One turning vector, and how many ticks it has turned:
The counts run from 0 to 708.
[ 15  13  -2   5   2  -6   2  -9 -10  10  -2  12 -13  -8 -16  10   4  -3
   3  -7   8 -11  -9   8  -3  10 -18  -7  -3  -4 -18   8   1   8   0  -4
 -10  17  -4  -4 -13   0  -3  11   3  -2   2  14  -9   2  14  -8   0 -18
  12  11   5 -11  17  16  -9   1   3   3  13   6   8   0  -6  15  -8   5
 -16   1  -9  -1 -11] : 273
[  5   8  -3  18  -1 -10 -15   1   2   3   0 -18 -15  14   6  -9  16  10
  -2  21   2   1  -6  12  16   1 -18  10  -2  -2 -15  -5   7   0   3   7
  -6  10  -5  -7  -1   1   6  11  -5  -6  20   4  -1  -1  -1   1   8 -25
   4   1   4 -16 -12  -2  -2   5  -3  13   4   7   7  -3   7  -4   9  -3
   8  -3 -10  18   8] : 327
[ 17  19  -2   4   4   0   0 -12  -6  14 -10  12 -11  -5  -4   9   1   2
   3  -6   3  -3  -7  13  -4   0 -16  -2 -13   0 -17   5  18  -1   4   0
   0  16  -3   5 -12   7  -9   9  -3   3   7  19  -8  -1  13  -6  -8 -13
  14  15   6  -7   5   7 -13  -6   0   6  14   3   7  -4  -3  18   0  11
 -22   6  -3  -3 -10] : 472
[ 13  -1   1  13  10 -14   0  -8   7  14   5 -11  -1   7  13  -6  -8  19
   4  12   1 -12 -10  13  -4   4  -2  -2   6   2  -6   9  31   1   5   1
   5   6  13   8   2   0 -14   8 -13   3  10   9  -7   2  19  -1  -7   1
   1   3  -5  -5   4 -10  -3  10  -3  19   0   6 -22  -6  -9  -3   4  18
  -1   8  -1  10   0] : 584
[ -1  -5   2  10  -2  -1  -3  -8  12   3  10  -1  -5   5  10  10  -5  13
  12  -4 -12  -7 -11  -1 -13   3   2  -1  25  11  16   0  29  -2   2  10
  17  -2  18   0 -11   3  -4  18  -6  -9   7  10   4   3  14   1 -12   9
  -1  -2  -4  14  -5  -2  -5   9   4  -3  -2  16  -8   8   2   1  12   7
  -8   3 -14  12  -6] : 207
[  3   5  -1  -2   4   8   5   4   2  -3  -3  13 -16 -16 -10  22   3  10
   6 -13   6   0 -15   4 -13  13  -7 -15  10   4  -3  11  -4  -3  -6  -1
   5  11  12   1 -12 -10  -5   5  -8 -14  -5   8  -5   8   0  -4 -13 -13
   2   5   5   7   7  19  -7  11  11  -5  11  12   6   3  17  18 -11  12
 -16  -5 -13   8 -13] : 464
[  8  11   4  -5  10  -6   6  -2   0   8  -3   6  -4 -10 -11  12 -10  -3
   3 -10   6  -1 -20  13  -2  15  -8 -13  14   5  -2  11   4   6  -2  11
  -2  15   4   8 -10  -9 -12   5  -5 -12  -8  13 -14  11  11  -4 -21  -8
   8   6   5   7  14  12 -11   4  12  11  12  11  -1   3   5   8 -15  14
 -10   3 -12   2 -13] : 277
[  7   6   6  10  -1 -21  -8  -2  -2   2   6 -18 -15  12  -4  -8  10   0
   4  10   6  -9  -5  -3   8  12 -15  13  11  -2  12   5   2  10 -18  16
 -12  -2  -2  -4 -18 -14   2  17  -1 -19  10  -3  -9   1   6  -4   9 -15
  -5  -2  10  -2   6  11 -14  13   5   5   0   1   2  -1  17  -2   4  -5
  10   2  -6  14  -8] : 131
[ -2   0   6  -4   5  -5   3   1  -3   5  -4   8 -11  -3  -3  21  -2   4
  10  -5  -1   9 -18  14  -1  10 -10  -7  19   7   3  -5   6   2   4  14
   5   4   7   6  -2  -5  -4  12 -10 -13  -5  16 -14  11   9   3 -13 -14
  13  10   9   8   2   7  -6   2  19  14   0  22   2   8   8   4  -6   6
  -1   0 -22  13  -2] : 494
[ -3  -9  -1   9   2   2   2 -10   9  -4   9  11  -8   5  12  16   1   9
   4  -8 -19  -3 -11  -1 -23   9   1  -1  27   6  14   8  15  -1  -1   9
  12  -7  20  -4  -7   3  -2  19  -2 -11  -1   4  -2   6   6  -3  -8   3
   1  -1  -7  10   1   0  -5  20  14  -2  -3  17   0   7   2   3   7   4
   7  -9 -18   7 -10] : 205
[  3   5   3  -2   8  -3  10   6  -2   4  -2   8 -13 -12 -13  16   3   5
   6  -3  12  -1 -14  12  -4  18  -9 -15  13  -1  -8  12  -6   6  -2   2
  -8  15   7   0  -1 -16  -6   3  -5 -11  -5   9 -12   9   6  -3  -9 -18
   6   1   5  -3  16  13  -4  13  15   9  15  16   0  -1   6   8 -19  14
  -2  -4 -19   8  -6] : 75
[ -4  -6   2   7  -1  -6   5  -6   9   0  11   6 -11   4  13   8   3   9
   6  -4 -20  -6  -6  -3 -17  11  -1   7  23   3  18   8  18   2  -9   7
   9 -12  13  -3  -9  -5  -4  22  -2 -12   2   2  -5   0  12  -5   1   1
  -2  -2   1  10   5   2  -7  18  11  -3  -2   8  -6   4   9   4   7   6
   9  -4 -16   9 -11] : 406
[ 19   8  -2  11   8 -17  -5  -8  -2   7   1  -7  -5   8  -3 -12  -1   5
 -11   6   3 -18 -12   1  -3  10  -8  -2   0  -2 -13  23   0  11  -8   3
 -14  10  -4  -4 -14  -5  -5   8   1  -6   6  -3 -11   3  11 -11   4 -13
  -6   6  -4 -19  18  10 -14  13  -9  10   7 -10  -5 -11   1  -1   2   7
  -1   0   9  -1 -10] : 561
[ -3   4   8   4   3  -6  -7   6   8   0   2  -9 -10   4  -1   1   9   6
   2   9  -3   9 -18  10  13  10 -10   2  19   1   9  -8  -4   1  -4  21
   1   7   6   0  -2 -13   5  13  -7 -21   5   4  -8   7  -2   0 -11 -14
   6   1   8   5  -8  11  -7   9  11  10  -1  18   6   7  21  -9  -3   0
  12  -9 -18  25   1] : 523
[  8   4  -2   8   5  -4   5 -20   5   7   2  17  -5   4   9   4   2  -2
  -6 -12 -25 -10  -6   2 -20   7  -4   8  13   1   8  10  18   2   0   8
   5  -1   8  -4 -12   4  -3  25   3  -2  -1   8 -12   0  15 -14  -4   4
   8  10  -1  -2  13   5 -15  13   5   4   1   2   5   0  -5  10   7   5
   3 -11  -7 -10 -18] : 0
[  5   5  -4   2   3   2  -2 -11  -7   5 -13  19 -20   1   5  20   9   8
   9  -3 -11  11  -7  12 -12   0 -13   0  -3   4 -16   1  19  -6   5  -1
   2   2   0   2   0  14  -5  12  -6  -1   2  18  -9   5   8   1   1 -24
  14  20   9 -10  -8  -1  -5  -4  10   8   5  10   7   0   0  14   3   5
  -7  -3 -15   0  -4] : 688
[ 11  16   0   2  -7   1  -2  -4   1   4  -3  11 -15  -5 -18  15  -3  -1
  -3 -16  -2  -6 -16  -2  -4  11  -9  -6   7   4  -6  19  -1   6  -7   2
  -6  14  -6  -5 -21   0  -4  10   5  -8  -1   5  -5   7   6 -12  -8 -13
  -2   7  -2   3  10  20 -13   0   0 -10  20   0   8   7  10  13  -6   8
 -22   0  -8  -1 -16] : 260
[  2   3   0  14  -7  -9 -14  -8  -1   2  -7   2 -19  14  -1   3  17   2
  -5   8 -16   5 -10   7   5   2 -18  11   7   1 -13  -3   1   2   2  10
 -10   8 -11 -15  -2   9   9  16   5  -7   9   6  -5   2   1  -3   7 -30
   6  10   4 -20  -9   1  -6   0   4  11   1  11  14   4   4  -3   9  -8
   6 -12 -18   7   2] : 516
[  2   6  11   0   7 -12  -3   0   4   6   1 -10  -2  12  -2   7  -7  -7
   6   6  -1   2 -19  14  12   8 -10   1  21   9   6  -3   9   7   0  27
  -5   9  -1   4  -4  -3  -8  15  -5 -18  -1  11 -10  10  13   2 -13  -7
   9   0   6   7   2   0 -12   1  15  20  -1  19  -5   9   0 -10  -2   0
   6   2 -17   7  -2] : 307
[  4 -11  -3  12   5 -12   8 -12   3   1  11   3  -7  11  11   3   1   1
  -4   1  -6 -18  -6   0 -19  14  -3  -4  23   0   1  23   8   9  -5   4
  -9  -2  10 -11  -5   3  -6  16   2  -9   2  -3  -8   5  13  -5   4  -4
  -1  -6  -8  -9  21  -2  -8  25   7  11   0  11  -6  -7 -15  -3   2   2
  14  -4 -11  -2 -10] : 592
[  6  11 -12  19 -10   0  -4  -5   5  -2  10   0 -23   4   3   3  14   6
   2  -1  -3 -14   5  -7  -3   3 -16  16  -5  -2  -2   7  19   0  -8  -6
  -1   0   1 -14 -22   4   1  20   2  -3  22   1   9  -8   9  -7  13 -11
  -4  -6   1  -1   0   6  -7  11  -5 -16  17  -2   7   1   6  15  11  -2
  -8   0  -7   7 -12] : 632
[  3  14   0  -1   9   5  -2  -2   6   9 -14   6  -6   3   2  16 -10   5
   1   2  -2   9 -18  21   1   1  -9  -9   2   8 -22  11  14  -7  12   8
   1  18   1   7   4  10 -12   1  -8  -2   0  16  -8   9   6   1 -18 -17
  12   8  -3  -5  -6  -5  -8  -4   6  20  14  11   0   2  -2   1  -4  15
  -9   0 -10  -1   0] : 282
[  4  13  -6  15  -4  -6  -1 -10  10   0   8   0 -13  13  13  -3   3  -9
  -4  -4 -15 -11   4  -1  -8   9 -10  20   7   1  11  13  20   3 -11  13
  -1  -7   0 -12 -19   1  -4  27   5  -6  11  -3  -1  -5  13 -13   7  -1
  -1  -9  -4   5   8  -2 -15  12   2  -5  13  -4   4   1   4   7  10  -1
   4  -4  -8  -4 -17] : 619
[ -1   3 -10  20  -3   9 -14   0  20  -6  11 -12 -13   6  14   7   3  13
   4   5   1  -6  -1   2  -1  -2  -4   4   7   6  -2   6  23 -10   2   1
   9   7   9 -11 -10   9  -2  12  -6  -6  24   1  19  -2  -2   3  -5  -4
  -7 -18 -10   8 -15  -7  -2  15  -3  -7  16  15   1   3   0   1  15   2
  -9   1 -10  16  -3] : 627
[  7   0  -4  12  -2  -8   0 -21   1   5   4  14 -10  11  10   5   1  -2
  -2  -9 -23 -12  -3  -2 -22   5  -6   9  12   3   7  11  21   6  -4   5
   2  -8   6  -4 -15  12  -5  26   6  -2   5   6  -6   2  18 -12   4  -1
   0   9  -6  -4   8   0 -14  10   0   0   1   0   2   0  -7   8  14   0
  -2  -4  -6  -8 -16] : 201
[  3  15  -7  14  -1   4   1  -9  13   1   2  12 -12   3   3   7  14 -11
 -14  -9 -21  -1  -4   3  -5   7 -13  13   5  -4  -3   6   2  -2   2   9
   4  11   0 -16 -10   4   2  27   8  -5  11   1   3  -3   2 -14  -3  -6
   9  -5  -4   0   4   7  -9  11   3  -7  14   7  25   3   2   7   3  -1
   4 -20 -14  -3 -12] : 28
[  5   6  -4  15  -9  -2   1 -14   6   8   1  17 -15   6   8   6   9   7
  -1  -7 -31  -1  -6   0  -8   1  -8  14   6  -2   1  -1  24   3   3   3
  12   1   1  -8  -8  11   1  26   4   4   9  11  -5  -4  16 -11   3  -4
   6  13   0  -3  -4   0  -4   3  -4  -6   4   3   8  10   0   9  13   9
  -3  -6 -14   2  -9] : 12
[ 10  20  -6   0   5   7   1  -6   1   9 -11  12 -12  -7  -1  13  -1   8
   3  -3   0   5  -9  18  -2   2 -12  -4 -13   0 -21   6  18  -8   5   0
   6  15   2   8  -7   4 -11   7 -10   4   6  18  -7  -1   8  -4 -10 -15
  12  14   4  -6  -2   5 -11  -5  -3   9  16   3   6  -5   4  17  -3  16
 -21   2  -3   0  -9] : 471
[  1  -7   0  14   3  -9   4  -3  10   0  19 -13  -6   4  10   3   5   6
  10   5   0 -18  -3   2  -8  11  -4   6  22   0  16   3  20   4  -2   6
   5  -2  18  -8  -8  -5  -5  20  -5 -13  10   3   3  -1  12   1  -1   7
   0 -14  -1  11   8  -2  -1  24   8  -1   2  22  -4  -1  -6  -2   4  -1
  10   0 -18  19  -6] : 609
[  6   3   5   7   3  -7 -15   2   7  -2   5 -19 -10  10   2  -3  -7  15
   0   8   3  -9 -17  -8   0   8  -2  -4  16   7  11  19   2   0 -16  13
  -5   0   7   2 -21 -10  -5   6  -7 -19   5  -8  -2  11  -1  -2  -6  -9
 -18  -5  -5   4  -3  11 -16  13  -1   1   1  -3 -10  -3  24  -5   6  10
  -4   4   3  18  -8] : 148
[ 12  11   2   2  -5  -9   4  -1 -12  11  -6   7 -17  -7 -17  11   3   2
   3  -9   8  -8 -13   3   1  15 -15  -7   1  -3 -12  14   5  11  -6  -1
 -13  11  -8  -3 -12  -8  -3   8   2  -5  -1  13 -13   3  17 -11   4 -20
   4   9   5  -6  18  14  -8   0   1   0  15   3   0   2   4  12 -10  10
 -16   7 -13   1  -7] : 72
[ 14  28  -5  11  -1   3  -8  -2   7  11  -7   0 -10  -1  -8   2   2  -2
  -8  -4   2  -1  -8  13  11   4 -17   3 -13  -1 -19  11  11  -2   2   5
  -1  23 -10  -2 -12   3  -6  11   0   4  16   9   0  -4   7 -10 -10 -10
   6  -1  -2  -2  -1   7 -10  -4  -9   0  25  -4  10  -1   4   9  -2  13
 -20   0  -1   0  -7] : 54
[  2   3  -8  15  -7   4  -2 -12   8   6   0  18 -15   5  12   9  11  10
  -2  -4 -31   3  -6   3 -12  -1  -7  11   4   2  -6   0  25  -5   9   0
  14   3   7  -7   0  15   2  22  -1   4  13  11  -1  -4   9  -8  -2  -7
   8  10  -3  -3 -10  -5  -1   4  -2  -1   5   7  10   5   1   6  13   8
   1 -11 -16   4  -5] : 11
